[[101 115 114 154]
 [157 140 146 104]
 [133 131 129 126]]
->
[[101 157 133]
 [115 140 131]
 [114 146 129]
 [154 104 126]]

[[111 131 119 114 120 125 111]
 [113 128 133 124 125 138 140]
 [126 142 123 122 130 146 152]
 [115 140 132 120 128 138 149]]
->
[[111 113 126 115]
 [131 128 142 140]
 [119 133 123 132]
 [114 124 122 120]
 [120 125 130 128]
 [125 138 146 138]
 [111 140 152 149]]

[[120 143 142 144 128 142 110 143]
 [116 144 136 138 135 140 119 140]
 [143 110 123 106 110 127 115 111]
 [109 137 119 130 146 112 152 130]]
->
[[120 116 143 109]
 [143 144 110 137]
 [142 136 123 119]
 [144 138 106 130]
 [128 135 110 146]
 [142 140 127 112]
 [110 119 115 152]
 [143 140 111 130]]

[[111 113 117 118 116]
 [129 141 125 143 144]
 [120 107 127 106 103]
 [137 150 130 150 153]
 [142 148 135 145 148]
 [122 109 128 109 107]
 [106 110 113 117 114]]
->
[[111 129 120 137 142 122 106]
 [113 141 107 150 148 109 110]
 [117 125 127 130 135 128 113]
 [118 143 106 150 145 109 117]
 [116 144 103 153 148 107 114]]

[[147 128 135 121 116 127]
 [139 140 118 138 127 116]
 [131 111 150 106 117 145]
 [115 136 114 142 141 121]]
->
[[147 139 131 115]
 [128 140 111 136]
 [135 118 150 114]
 [121 138 106 142]
 [116 127 117 141]
 [127 116 145 121]]

[[128 116 101 112 117 124]
 [127 127 122 123 130 132]
 [128 126 122 121 130 129]
 [124 136 125 130 127 130]
 [130 134 119 134 122 126]
 [124 121 119 126 136 120]
 [124 127 111 132 119 124]
 [109 120 116 124 122 124]
 [134 134 125 131 128 124]
 [131 129 120 135 125 128]
 [122 134 127 132 119 126]
 [116 136 120 124 139 137]]
->
[[128 127 128 124 130 124 124 109 134 131 122 116]
 [116 127 126 136 134 121 127 120 134 129 134 136]
 [101 122 122 125 119 119 111 116 125 120 127 120]
 [112 123 121 130 134 126 132 124 131 135 132 124]
 [117 130 130 127 122 136 119 122 128 125 119 139]
 [124 132 129 130 126 120 124 124 124 128 126 137]]

[[151 149 146 105 124 115]
 [149 149 138 148 142 139]]
->
[[151 149]
 [149 149]
 [146 138]
 [105 148]
 [124 142]
 [115 139]]

[[126 136 121]
 [144 105 152]
 [135 132 124]
 [132 121 135]
 [112 155 101]
 [125 139 119]
 [131 134 123]
 [112 153 104]
 [123 127 131]
 [123 127 130]
 [142 107 151]]
->
[[126 144 135 132 112 125 131 112 123 123 142]
 [136 105 132 121 155 139 134 153 127 127 107]
 [121 152 124 135 101 119 123 104 131 130 151]]
---
[[132 126 131 131 132 124 133 127]
 [ 99 122 107 126 130 141 123 157]
 [150 133 136 130 142 145 113 134]]
->
[[150 133 136 130 142 145 113 134]
 [132 126 131 131 132 124 133 127]
 [ 99 122 107 126 130 141 123 157]]

[[117 140 108 135 130 142 114 153 131]
 [125 120 134 128 132 128 130 128 133]
 [123 123 123 127 126 124 128 122 129]
 [119 120 117 127 130 115 136 116 126]]
->
[[125 120 134 128 132 128 130 128 133]
 [123 123 123 127 126 124 128 122 129]
 [119 120 117 127 130 115 136 116 126]
 [117 140 108 135 130 142 114 153 131]]

[[118 107 112 123 136 142 150 145 135 120]
 [126 135 142 141 136 133 128 119 109 118]
 [137 139 146 139 130 121 114 112 109 119]]
->
[[137 139 146 139 130 121 114 112 109 119]
 [126 135 142 141 136 133 128 119 109 118]
 [118 107 112 123 136 142 150 145 135 120]]

[[114 125 138 126 103 113 136 138 138 134 134 126 125 135]
 [140 120 140 116 146 137 136 119 138 134 123 132 122 106]]
->
[[140 120 140 116 146 137 136 119 138 134 123 132 122 106]
 [114 125 138 126 103 113 136 138 138 134 134 126 125 135]]

[[114 128  99 145 142 124 146 144 116 126 152 125]
 [131 103 138 131 119 127 108 104 116 127 145 147]]
->
[[131 103 138 131 119 127 108 104 116 127 145 147]
 [114 128  99 145 142 124 146 144 116 126 152 125]]

[[128 138 125 107 124 135 114 103 129 138 115 135]
 [137 136 127 104 116 127 124 110 136 131 122 125]]
->
[[137 136 127 104 116 127 124 110 136 131 122 125]
 [128 138 125 107 124 135 114 103 129 138 115 135]]

[[121 107 132 134 156 125 130 134 113 151 107]
 [130 103 143 120 119 111 130 155 141  99 106]]
->
[[130 103 143 120 119 111 130 155 141  99 106]
 [121 107 132 134 156 125 130 134 113 151 107]]

[[127 130 127 127 128 127 128 128 128 129 127 127 127 128]
 [128 129 128 127 128 128 128 128 128 128 128 128 128 128]
 [129 128 129 128 127 128 128 128 128 128 128 128 129 127]
 [124 124 126 151 124 126 103 128 103 110 125 126 125 123]
 [152 123 147 129 106 128 125 119 128 127 127 138 149 101]]
->
[[152 123 147 129 106 128 125 119 128 127 127 138 149 101]
 [129 128 129 128 127 128 128 128 128 128 128 128 129 127]
 [128 129 128 127 128 128 128 128 128 128 128 128 128 128]
 [127 130 127 127 128 127 128 128 128 129 127 127 127 128]
 [124 124 126 151 124 126 103 128 103 110 125 126 125 123]]
---
[[103 145]
 [120 147]
 [102 141]]
->
[145 120]

[[115 118 144]
 [124 128 126]
 [134 131 127]
 [143 128 107]
 [134 131 120]]
->
[144 128 134]

[[142 116 106 130]
 [121 136 109 138]]
->
[130 109]

[[152 149 106 126]
 [115 122 130 136]]
->
[126 130]

[[152 115]
 [144 117]
 [115 137]
 [119 129]
 [116 134]]
->
[115 144]

[[ 99 126]
 [102 108]
 [110 106]]
->
[126 102]

[[125 133 126 129]
 [127 124 131 127]
 [136 108 150 154]
 [121 120 134 109]]
->
[129 131 108 121]
---
[[146 151 146 113]
 [101 118 143  99]
 [134 135 145 135]]
->
[[101 118 143]
 [134 135 145]]

[[150 135 144 141 134]
 [113 127 110 115 131]
 [122 141 118 120 126]
 [123 134 122 116 131]
 [142 130 146 140 132]]
->
[[113 127 110]
 [122 141 118]]

[[121 114 115]
 [138 138 152]
 [121 156 128]
 [110 129 107]]
->
[[138 138 152]
 [121 156 128]]

[[122 128 147 122 114]
 [147 112 130 149 116]
 [127 134 120 125 138]
 [151 112 120 151 132]
 [135 116 135 140 118]]
->
[[147 112 130]
 [127 134 120]]

[[130 136 149 124]
 [100 132 104 114]
 [133 136 149 125]
 [125 136 148 122]]
->
[[100 132 104]
 [133 136 149]]

[[144 138 146]
 [153 135 145]
 [139 123 138]
 [111 129 105]
 [127 106 128]]
->
[[153 135 145]
 [139 123 138]]

[[128 132 146]
 [113 133 123]
 [106 120 119]
 [121  98 127]]
->
[[113 133 123]
 [106 120 119]]

[[129 105 129 145 115]
 [136 123 142 102 142]
 [119 131 129 124 123]
 [131 107 153 115 100]
 [127 153 124 125 141]]
->
[[136 123 142]
 [119 131 129]]
